Each path below is one point turned by a fixed rotation once a step. After each direction that follows a path, write how fast that rotation turns it, in degrees each step (0 if it stays still).
Each turn is a multiple of 5 degrees from 10 to 175, or 0.
Each row of a path follows its step; steps can be skipped.

step 0: [ 42  -2  -5  -3  18  -1  28  32  23 -15  14 -14  -4  24  21   7   3 -24
 -23  -2   7  -4   9 -20 -17  14  19  51  11 -14  -7 -13 -35  22 -18   6
  -2  25  24  -3  -5  -2  12  -5   4 -14  12  -6  11   6   9  13 -35  -6
  21  -4]
step 6: [ -7  -2 -18 -17  16 -15  -9   4 -17   5  26 -32   6  -5 -36  -9 -29   6
  -7  -3 -21 -34  16 -16  12  -4   6   0 -16  20  23 -36  17 -15   0 -35
  -2  -5  -1  -9  22   4 -20  11  34   7 -23   2 -15 -14  33  -2   7   9
 -29 -12]
step 8: [ 12 -10   6 -12  -6 -10  -9  16 -12   0  10  22 -13  -9  13 -29  -4  17
 -16 -10  -8  16 -14  10 -20 -21 -17   9   3 -14  13  27 -13  -3  -2 -19
  34  12 -16 -26  15 -39   1  -6  -6  31 -17  -7 -11  23   5 -30  22 -54
  -1  -7]
step 10: [  1 -52  20  12 -14 -21   8 -16  19  -4 -15  22  17  16  11 -18 -15   2
 -12   6  -4 -12   7 -18  20  32  12  19   7 -14 -27  -1  24  -6  13   5
   3   1  -5   0  17  -1  -8  24 -22  -3  30 -22  23  19  -5  27  34  -4
 -28   9]
step 18: [ -2  39 -11 -15  15  -7   8  -2  11   8 -30   5   6   1   7 -16  23  40
 -20  10  -1  12  31 -20  25 -22 -17  -9 -14  -9   6 -15 -16  19   8   5
  10  10  12   9  12 -30  17  -9 -42  14  -9  14  -1  17  14  33 -11  24
  21  10]
step 20: [ -5  41 -13 -22  12 -23  -2  -2   0  12  19  15   4   6  18  11  -2  -6
  22  23 -13 -17 -27 -30  -4  28 -11 -12 -12   5 -28  11   4 -19  16  20
   3 -10 -18 -29 -17  22 -18   3 -17 -33  -7 -26 -29  13   4   1 -15  -3
   2  36]
step 30: [ -5   6  27  19   8   4  11   6 -20   1  11  15  36   1  -6  21   9 -36
   4  12  18  10   3 -15   3  22  17 -22 -10  -5  20  16 -25 -27 -29  15
  -7  25  13  -8 -45 -12  -5  -9  -3  34   3  -3   0  -1 -13  15  18 -39
  20  -7]
step 36: [-10  21  -3  -1 -11 -28 -20   0 -20  10  -1 -14   6 -10 -25   0  32  14
  34   9 -15  11  -8  -3  16  14  28   1  -1   0 -31  -9   7  24   5   5
  -8 -32  13 -14 -15  16   5  37 -37 -16  -6  10 -28 -34  12 -14   7  30
 -15   3]
step 38: [ 37  18 -17  12   0 -22  21 -14  12   6  30 -41 -16 -14   6   0 -11   7
   5  17 -15 -20  11  15  27 -13  -8  -4  -7   6   7  -7 -17  -5 -13   2
  -7  -6 -28 -15  15  22 -28 -15  14  39 -32  26  -5 -10   0 -28 -21 -19
  -9   4]
Speeds:
[ 10  -2   1   0  10   3  -8   4  -4   0   1   1  -2  -1   8   0 -10  -3
  -4  -7   3   0  -9   2   7   2  -8   6   2  -1   3  -3  -3  -4   1  -6
   3 -10  12   0   8   1   3   5   3   2   0  -8  -1   1  -2   4   5   7
   5  -1]	175

step 3: [ -8  16   3  -1 -28  11  34  28 -20  -8  -9 -24  15   7  -4 -20  30   4
  16 -11  12   7 -15   1 -16  -9  15   6   0 -20 -10  -2   3  21  21  16
  22  -3  31 -13  19 -43  21 -26  -1   7 -27   8  -3  -7  35  -4 -18  -8
  -6  36]
step 10: [  1  -1  -8  31 -18  -1  16  17  -2 -12  -9  -8  -1 -51 -23 -18 -20 -22
 -22 -21 -27  -2   5  17  -5 -11  -1  -7  11 -47  11   2  -5 -13 -22 -10
  -7  12  17  10 -30  -7  -4  34  13 -28   9   3   2  12 -12  -9 -18 -37
  13 -16]
step 13: [ 25 -16 -14  10  -1  46   0  -8   7 -11  -1   5 -11   5  -2  -9  -7 -14
  -5  36  13 -16  13 -34   2   5 -12   4   9 -17  -8  14   1 -50  30 -17
  -5   7 -21  20 -21  -8  -7 -12  -3 -18  20 -16  13  -9  -6   8 -25 -31
 -30 -31]
step 18: [-28 -27   1   6  19  11 -20 -12  -2 -10  38   7  -1   2 -10  15  10  -1
   4  20 -16  43 -35  -4 -14  31  29   1   8  -8  19  11 -10   0 -36 -22
 -13  -4   1  14   1 -10  17 -25  -6 -27 -10 -15 -19  26 -13  -4  -2 -20
  -8 -29]
step 22: [  7 -15 -14  -3 -11  24  49  -6  11   0   0  -6   2  38  15 -12  -1  -2
 -15   8  20 -51  37 -10   2 -28   2  16 -32   3   9   0  -5  28  -1 -17
  -4   4  -7   1 -13   7  -1   1  -7 -42   4  -4  21 -31  -9 -17 -12  -2
 -12  10]
step 26: [-11   7  24  -6   2 -18  16  14 -18  46  11  18  13 -27 -34  10   9   6
  14 -17 -41   4  -9  23  -9   6  -8 -13  -3   0  -7 -17 -22 -27  27   9
  -5 -14  32  21  12  13 -16  11  -5 -25 -35  -4 -28  -8 -16  11  -9  -7
   2   3]
step 30: [ 12 -22 -23 -12 -15  -8   6  27  -9 -10  10 -13 -32 -18  18 -23  30   9
 -16   2  28   4 -10 -49  19   7   9  -5  -3  48  25  18  -9   7  15  -9
 -11 -10  11 -34  24 -15   3 -20   5   8   5 -11   1  -4  12 -18  25   5
  16   5]
step 31: [ -7  22  12  -3  -9  23  -3   2  26   0  -9  -2  14  32 -15  15  -2 -15
 -31 -10  -2 -23  17  17  -9 -10 -28   5 -39 -32   5 -11  -9 -20  52   4
   7  13  -7   4 -15  17  -2 -10  -9 -20 -15  24  13  19   4 -23  -3 -27
  23 -15]
step 34: [-32 -13  16 -10  29   9 -33 -18  -7  32  27   4  12  32  -2 -16 -14   3
 -24   1 -34  -1 -14 -23  -7   5   3  -4  -2 -31   7  -8  35   2  22  19
  29  -8 -26 -13 -14 -20 -14   8  10 -15  -4  -9  14   7 -15  21 -16 -19
 -19   9]
Speeds:
[ 8  8 -8  1  8 -8  1  2  2  0 10  1  2 -7  0 -4  2  4 -7 -3  3  9  2 -5
  0 -1  5  5  5 -5  3  7  0  4  4 11  3 -6  4 -7 -8 -6  7  8  3 -2 -5  3
 -1  0  4 -1  3  6 -3 -1]	160
[ -6   2   1  -5  -4  -4   6  -6  -6   1   9   1  -4   1  -1  -7  14  -7
  -7   0  -8  -5   2  -4   2   8   0  -2   2   5  -1   2   0   6  -4   0
   1  -5   6  -6   0   5  -6  -5   2  -3  -3 -10   0  -8   4   7  -7  -7
  -5   2]	175
[  2   1  -2   4   1  -8  -4  -4   1  -1  -4  -6   1  -2  -3  -8  -2  -5
  -3  -2   5  -4  -9   7  -2   8  -7   8   3  -7   0   0   2   4 -15   0
   1  -1  -2   1  -3  -3 -10  -1  -1   2   8   4   1  -4   1  10   0   8
  11  -5]	80
[ -6   1  -3  -2 -10   2  -4   1  -3   0   0  -8  -7  -8   1   0   3   4
  -6   0  -4  -1  -6   4  -4   1  -5  -4  -7   4   5  -2   1   3   1   2
   3  -2   3  10  -2 -16  -3   6   9  11   3  -4  -1   0  -5  -7   3   3
  -8   5]	160
[  5   0   1   3 -12   1   1   6  -1   1  -8  10  -1  -1  -1   1  -1  -3
 -10   4   4   0   4  -5   5  -1  -2   8   0   5   8   6   7  -2 -10   1
   2   0  -2  -3   6   1  -2   3   7  -7   2   9  -4   6  -4   3   5  -7
 -10  -5]	125
[  2   2   3  -5  -9  -3   8   5   1  -2  -7   2   3  -2  -4   4   1  -3
  -2  -3  -4  -2   0   0  -8   8   0 -12  -6   1  -7   9 -13  -5   3   3
   4   0   2  -4   2  -7   3   3  -6   2  -3   8   7  -1   2   7   6  -2
   6  -6]	65

step 5: [-14  -4 -21 -24  24 -21 -13  24  20   2  28  -1 -13   1   5  12  12 -39
 -12 -17 -26   9  18 -24 -24 -18  -3 -13 -17 -36 -21  15   1 -12  18  -4
  14  20  18 -14  23  13 -16 -22 -14   7  28  -3   2 -14  10  24 -42 -12
   5   4]
step 8: [  3  21  14  26  22   7  21  47  14  14   8  18  27 -13 -14   0  17  13
  -9  -4  17  -8 -13  14  32  15 -11  -1 -18   3   5 -21 -33 -20  28  23
   9 -12  -4  37 -25   7   6  20  -7  23  -5 -26 -15  12  14 -11  -6 -26
  -6  17]
step 9: [ -2 -35  32 -54 -16   3   7  -9  23  11  -2  35  11 -27   8 -31  -1  24
  11  -3  -1  -7 -15  16   8 -12   1  -2  -9  -8  -2 -27  23 -18  23 -16
 -21 -12  -1  28 -12  -1   3 -32  12  -7   2 -18  12  12   9  34  15  -8
  -8   8]
step 14: [ -6   9 -34  13 -28  -8  27 -22 -13   3  22   2 -47   9   4  -7 -42  12
 -23  -4  24 -17 -21  12   1 -10  14   9  15  -5   0   7 -17 -12  -7 -43
   8 -12 -10 -14  26 -28   4   1  -2  -7 -10   7  31  -1  -5  22 -21   8
 -28   8]
step 16: [  3  10   1  -4 -33   9   3  -4 -20 -10  19   4 -23  -7 -37  21   3  -7
 -25  24  -9   8 -17  26 -15  -2  25 -12 -19 -23 -19  -8   5  -2 -39  26
 -22 -27   8   4  -7  -3  24 -11  -1  30   3  19  27 -11  -4  -1  -4  47
  17   3]
step 24: [ -7 -10  19  17  11  22   4  68 -11   2  23 -18  28  13  22  12 -29   1
 -19   6   9  15  -1  -3  22   5   5   8   8  25  10  -1 -20  13  40 -14
  -9  -3   3  22 -21 -21   0   4  19  -6   5  18 -20  16  18 -24   3  22
  14  -1]
step 31: [ -1  -6 -11  32  29 -14  -6  -6  -8 -26 -32  -4  -6  28 -28  22   1   2
  -2 -21  10 -13 -56  12  16   5   5  21   4  14  -5  28 -14  21   4   8
   4  -1  14  -8  20 -18  -8  15  -8  25 -15 -19 -33 -11   3  27  18   1
 -27   0]
step 32: [ 27  -6  19   1 -25  -3 -25  -3 -18  10 -24  -5 -34  24  11 -11 -12  -6
 -13  17   3   6 -30  38 -20  -1  21 -25  -1 -10  -4  12  13 -10  -5 -12
 -15  -4   9  -4 -31 -10  18 -28 -41  15   8  18  -2 -47  -2  23  -6  -7
   6  -2]
step 38: [-11 -12 -28 -27  28   6   4   2  35  21 -23   7  48   5   5  -5  20 -29
  32  13  10 -22  -1 -30 -16   3  -5 -17  -9  22 -28   9  11 -16  28   1
   6 -16 -26  -4  19  11  -9   5  22 -10 -14  -9   7 -23  25   7  -6  19
   3  -3]
Speeds:
[ 10   4  -5   0   4   3   3   5  -3  -3  -1  10   3  -1 -11   2   6  -2
  -2   2  -2  -4  -2  -7  -1  -1  13  -4  -8   4  -6  -2  -2  -5  -2  -4
   7  10  -6  -1   4   9   5   5  -4   0  -5  -1   1   4  -3  -1  10  -2
   6  -1]	145
[-10  -8  -1   1  -4   0  -5   0   0   9   4   4   2   5   6  -3   0   9
  -5  -3   7   5   0   2   3  -5  -1  -7   4  -1  -1  -5   6  -3   6   7
   8   3 -12   4   6  -1   7   9   8  -5   0   0  -2   2  -1  -1   3   3
   6   0]	25
[  3  -3   7   8  -2   0  -6  -5 -10  -7  -5  -4  -3  -2  -5   7  -7   2
   5  -4   5  -2   0  -4   2 -10  -3  -1   8  -1  -3   2   4 -11   9  -7
   1  10   7   5   6   6  -2   0   3   0   5  -3   6  -3  -1   2  -1   0
  -4   3]	85
[ -1  -2  -4   5   0   3   6   3   0   2  -6  -6  -3  -3   1  -1   3  -1
  -4  -1   8  12   9  -5   0  11   1   1  -4   4   0   0   5  -7   2  -6
   0  -3  -1   3   0   2   4  -4   4   3 -10   1  -2  -4  -8  13  -9  -6
   5  10]	120
[  7   6   4   0 -12  -4   4  -1  -4   1  -7  -2   1  10  -1   1   1   8
   0   4  -2  -7   4  10   2   2  -3  -3   5  -2  -2  -1   1   1  -7   0
   1   3  -5  -2  14  -1  -4  -1  -4   6 -12   1  -4  -3   4   7  -4   8
   2  -2]	20
[  3  -3   3   1   1   2  -2   2   0  -5   0  -8  -8   8  -6 -11   0   9
  -4  -7  -4  -3   2  -5   2   2   6   1   2   4   9   4   6   2   2  -6
   5  -3  -6   2  -1  -7  -6  -2  -9  -5   8   5  -8  -8  -3   0   9  -2
   1   1]	35

step 2: [ -7   8   0   3 -39  -2 -16  -4   0 -38  -2  23  17  24   6 -14   1   2
  18 -10 -17 -15  30  18 -28 -20 -31  28  -1  -5  17  -9  23 -16 -15  -8
 -15   9  18 -16  -3  -7  -3   3  22  -1  39   6   0  -7  17   7  -4  21
 -21  22]
step 5: [-10  26 -56   6 -10  17 -33 -15  35   2   3  -8  -4  -4  20   3  26 -19
 -12  -6  26 -20   1  26 -13  17   0  16 -12 -15  18  13   9  11  -9  -1
 -10   6  -4  -4   6  -4  13 -40   5   0  13 -16 -16 -19 -12   9  22  -7
 -21   9]
step 12: [ -1   2  -7  21 -45  -3  -3 -27  -2  34   4  42  -1  -1   9   5 -17  13
  -4  -5 -11  -1  33   8  -1  16  14  -1 -32   9 -18   7  20   1  10 -47
  23   1   7 -28 -12  -5  18  -4  -8  -4  16  -8 -26   3  -9   1   0  12
 -16  11]
step 15: [-55  13 -29 -12 -16  17   7  27   6   8  -9  17  -5 -14  -7 -14   2  -2
  -5 -39 -11  17  22  10 -17   5 -11  20 -10 -16 -19   2  27  14   8   9
   7  15  19  -2  24  31 -18  -6  -2  -7   6 -16 -12  26   8   4  17  -9
 -23  -2]
step 16: [-42 -45 -27  16 -48  -2  18  14  12   1  11  17  10  -2 -10  20  19 -11
   8   3 -14  -5  -2  34 -20  15  13   5 -20   6 -14 -10  22  23 -13  -3
  -6 -10   4  10  -1  -3   5 -25   5  10 -12 -28  -9 -14 -17   0  21 -13
   7  -2]
step 18: [-14  27  -3  15   1  14  -4   6 -11 -13   4  38  18   4  -1  40  -3  26
 -17   0  14 -12 -10  -9   5 -15 -20  36  16   8  -5   4 -21  36 -17  -1
 -23   5 -18 -27  20  16 -14 -29   1   0  28   4 -23  15   8  -6  11   7
  -8  14]
step 23: [-29  -3 -11   3  12   9  17  -4  -6  -1  12  28  -4  -2 -11 -35   9   2
 -26 -13 -11  -5  18  24  16 -29   0  27 -31 -10   7 -21   9   9  23 -14
  -4   5  12 -13   7  27  26 -28 -20 -12  12   8 -31   2 -21 -16 -12  -8
 -28  22]
step 27: [ -5 -32  -1  33  -7  24  -1 -14 -26  20   1  13  12  -7   4  -2  32  11
  -6 -17 -15  24   3   4 -27 -30  -9  37 -27   0  -5  -6   9  16  -9  11
  -5  13 -11 -35  -7  -5  -2 -14   4  25 -18 -14 -19 -28  18   9 -11  -3
   2  24]
step 36: [-24 -33 -27   5  10  -1   0  18   5  11  -1   6   6   3 -18 -15  43  21
   3   2 -20 -31   3  40 -15  11 -28  13  10 -30  13  26 -19  14  -5 -10
 -21   0 -14 -13  12   7   5 -15   6  22  24   4  21 -13   7 -16  15 -10
  -9   0]
Speeds:
[ -8   2   6  -8  -2   1 -10   2   7   1   5   4  -1  -1   6   2   8   6
  -2  10   1   0   1  -1  10   4   2   1  -5  -7  -2 -11 -10  -4  -1 -10
  -1   1  -4   3   1   1   0  -6   5   3   4  -2  -2   0  -6  -9  -1   0
   4  -4]	55
[  6   3   3   6   9   8  -3   7   1  10  -9   1   1   0   1  -2  -3  -8
 -12  -2  -1   3   1   3   3   6  -3   3  -5   2  -4  -3  -1  -8   4  -2
  -9   5   3   1  -1 -10   6   3   4  -3  -5  -7  -4  -7   1   4  -7   3
   2   2]	20
[  3  -4   4   1   1  -4   2  -5   2  -3   3   6   6  -9  -5   3   4   1
  -1  -2   0   3   1  -3 -10  -1   7  -6 -11  -1  -6  -1  -2  -4   1  -1
  -1  16   3  -1   6   5  -7   3   8  -2  -4   2   1  -1  -2   8   4  11
  -3  -6]	25
[ -5   2  -3 -10  -8  -7   3   1   3   3   1   0  -1  -7  -5  -1 -13   3
   1   2  -1  -6  -4  10 -10  -1  -1  -1   7   4   0   1   0  -2  -1  -7
  -4   8   3   4   4  -3  11   7   0   1  -1   1  -9  -3  -2  -7   0   0
   9   1]	110
[ -2  -7   2  -2  -5   4  -7  -4   7  -5   1  -1   1   8  -6  -1   6  -2
  11  -1   0  -5  -8  -5  -1  -2  -1   1  -1   2   8   2   2  -3  -4   5
  -1   8  -5   6   4  -9   5  -9   1   3  -4 -12   4  -7   5   6  -1   2
   6   6]	130
[  2  11  -1  -5  -6  -4   3   2  -8 -10   3   4  -1   5 -10   2   1   2
   0   0  -6   7   1   0   9   4   5   3  -1   2   1   3  -5 -11   5  -5
   3   1  -2   0  -9  -4   2  -2 -10  -5   0   8   0  -6   2   7  -1   9
   3   3]	35
[-4  2  4 -4  4 -3  4  1  1 -1  1 -5 -1 -4 -1  2 -1 -7 -8  9 -2  0  4 -7
 -9  0  4  6 -4 -3  8 -4  5  2 13 -2 -3 -4 -2 -1 -1 -2  3 -2 -5 -3 -2 -9
  4  6  2  1 17  1  3  6]	40

step 3: [-13 -11 -27 -23 -11   9   6  20   1   2  -5 -29 -12 -34  -4   9   0  19
  -3  26  13  23  -9   1  -8   5   5  15 -17   3 -26  -5 -18 -21   9  46
  10  11 -28  -3  -2  16  31 -26   1 -22 -15  53  -4 -17  -5  20   8 -29
   7  25]
step 4: [-26  27  -3  -4  -5 -37 -12 -14   7  -9 -18   1 -11 -18 -34  -3  -7  33
  -3  11  -4  11  35  16  13  19  11  -8  29  -6 -21  28 -14 -15  20   3
 -15 -19  32   9  32  24  23 -17  10  -5  15  15  29 -11 -18  35 -12   6
 -20   3]
step 6: [ 18   1 -20   2 -11  17  11  -9  18   3   1  -1  11  42 -36 -32 -16  -9
  15  10  24  18  11   2  27  20   7  14  -4 -10 -23  10 -53 -15 -13  54
 -12  26 -12   7 -23   2   7 -13 -17  -7  -4  10  -2  -6 -13  18  -9  12
   1  28]
step 7: [ -2   8 -17 -40  19  -5  15   4  -3  -5  -6 -28  -9  24   0  -4  10  20
  -4  33  -8  -4  20  30 -26  21  16 -24   6   3 -12  23 -18  13  23  35
  -8   4  30 -12   5  35  -4  19   3  47  -8  -1  18   3 -16  26  22  14
  22  13]
step 14: [ 20  19 -14  -8  22   5  12 -14   9   2  12 -22   5  -4 -11  16 -12  25
  -4  17   8   8  12  69 -17   6  -3 -14  16 -26 -20  28 -39 -15  17   7
  -8  -9 -16  23  -1  17  22  14 -16   7  -6  36   5 -22 -21   4   6 -18
  19 -10]
step 21: [ -2  -7 -29  -8   3 -10 -34 -13   6  28  -6  -6 -21 -26 -24   7 -12  37
 -33   6  -6   5  20  29  -2   1  -4  10  -7 -20 -19  -1  -1  -5   0  29
  18  -9  19  12  -7  40  53  -4   4  15   1  26   0 -15 -25  24  -8 -12
 -25  11]
step 25: [  9  -2 -22   8  12   8  37 -18  19 -11  13 -34  -2  -9   3   6  -6  27
  -7  11   6  18  21   7  -1  24  -8 -27   0  22 -32  29 -20  15   4  19
 -36  11   5 -47  22  11   4 -24  -3  26 -23  36  -8  -2   9  13  13   1
   4  28]
step 29: [  0  20 -13 -25 -21 -20   6   3  16 -13 -21 -14 -23   3 -13 -35   0   8
  -7  -8  12 -15  23 -15 -43   7  25  18  13  -4  -9  14 -21 -27  24  54
 -36 -13  31   3 -15  10   5 -15  -9 -14   8   6  31   8 -11   7  -1  -5
 -16  13]
step 34: [ -7   5 -14  11  -3 -27   4 -11  23  14  -1  -2  12   9 -11 -13   2  16
 -22  -4  18 -24  15  21  -3  20  10  -7  24 -44 -16   1 -15 -11  27  21
 -32  21  46  13  28  -8  14 -10  -2 -22 -16 -13  30   2  -8  39   8  20
 -34  14]
Speeds:
[ -5  -6   0  -2   7   4   6   2  -3  -6   1  -8  -3   9   2   9   9   0
  -3  -7   2   2  -2 -10  -9  -3  -1  -2  -1   3   0   2   5  -1   1  -5
 -10  -2   4   7   5  -1  -5  -2   0   3  -9   0  -7  -4   1  13   1  -2
   4  -3]	145
[  1  -9  -1   8  -2   5   3   6 -10   1  -2  -1   3   1   7   2  -5   1
  -3   5  -4  -2   1  12  -3  -1  -4 -12 -10   0   7   6   0   2  -6   7
   1  -5   0  -8  -2  -3  -3  -2  -6   1   0   5   2  -5  -9   2  -4   2
   3  -9]	60
[  2  -5  -2  -1   4   2 -12   6   1   4   5  -3  14  -3  -7  -6  -7   2
  -4  -7   7   2   2  -4 -11   6   3   0  -1  10   0  -5   2  -4   7  -3
  -2   6  -3  -1  -2  -4   0   1   3   1  -4   2   0  -3  -9  -5  -6  -2
   4  -4]	135
[  2  -2  -9   5  -5  -7  -2   5  -8   4   1  -1  -5  -2  -1   8  -1  -9
  -7  -7   7  -5  -9   0 -12   0   0   0   3  -4   9   0   4   1  -4   8
   0   3   7   2   1   4   9   5   1   4   4  -5   5   3   6  -2  -3  -3
  -2   8]	135
[  0   1  -8  -7  -1  -4  -3   3   5  12  -2   5   6   1  12  -6   2   2
  -4   4   1   9   4  -6   1  -6   0   1   4  -3   5   0   8   6   3   4
  -1   6   7  -3  -2  -1   2 -11 -10   6  -3   6   1   2   4   3   8  -1
   2  -1]	80
[ -6   3 -10  -7  -1   7   8   0  -1  -1  -4   4  -5   9  -3   8  -9   2
   3   1  -1 -10   1   1   4  -1  -4  -4   1   8  -6   0   4   2   7   0
  -2   3   4   1  -9   1   8  -3   5   4  -2   7   1   3   1  -9  -4 -10
   0  -5]	100
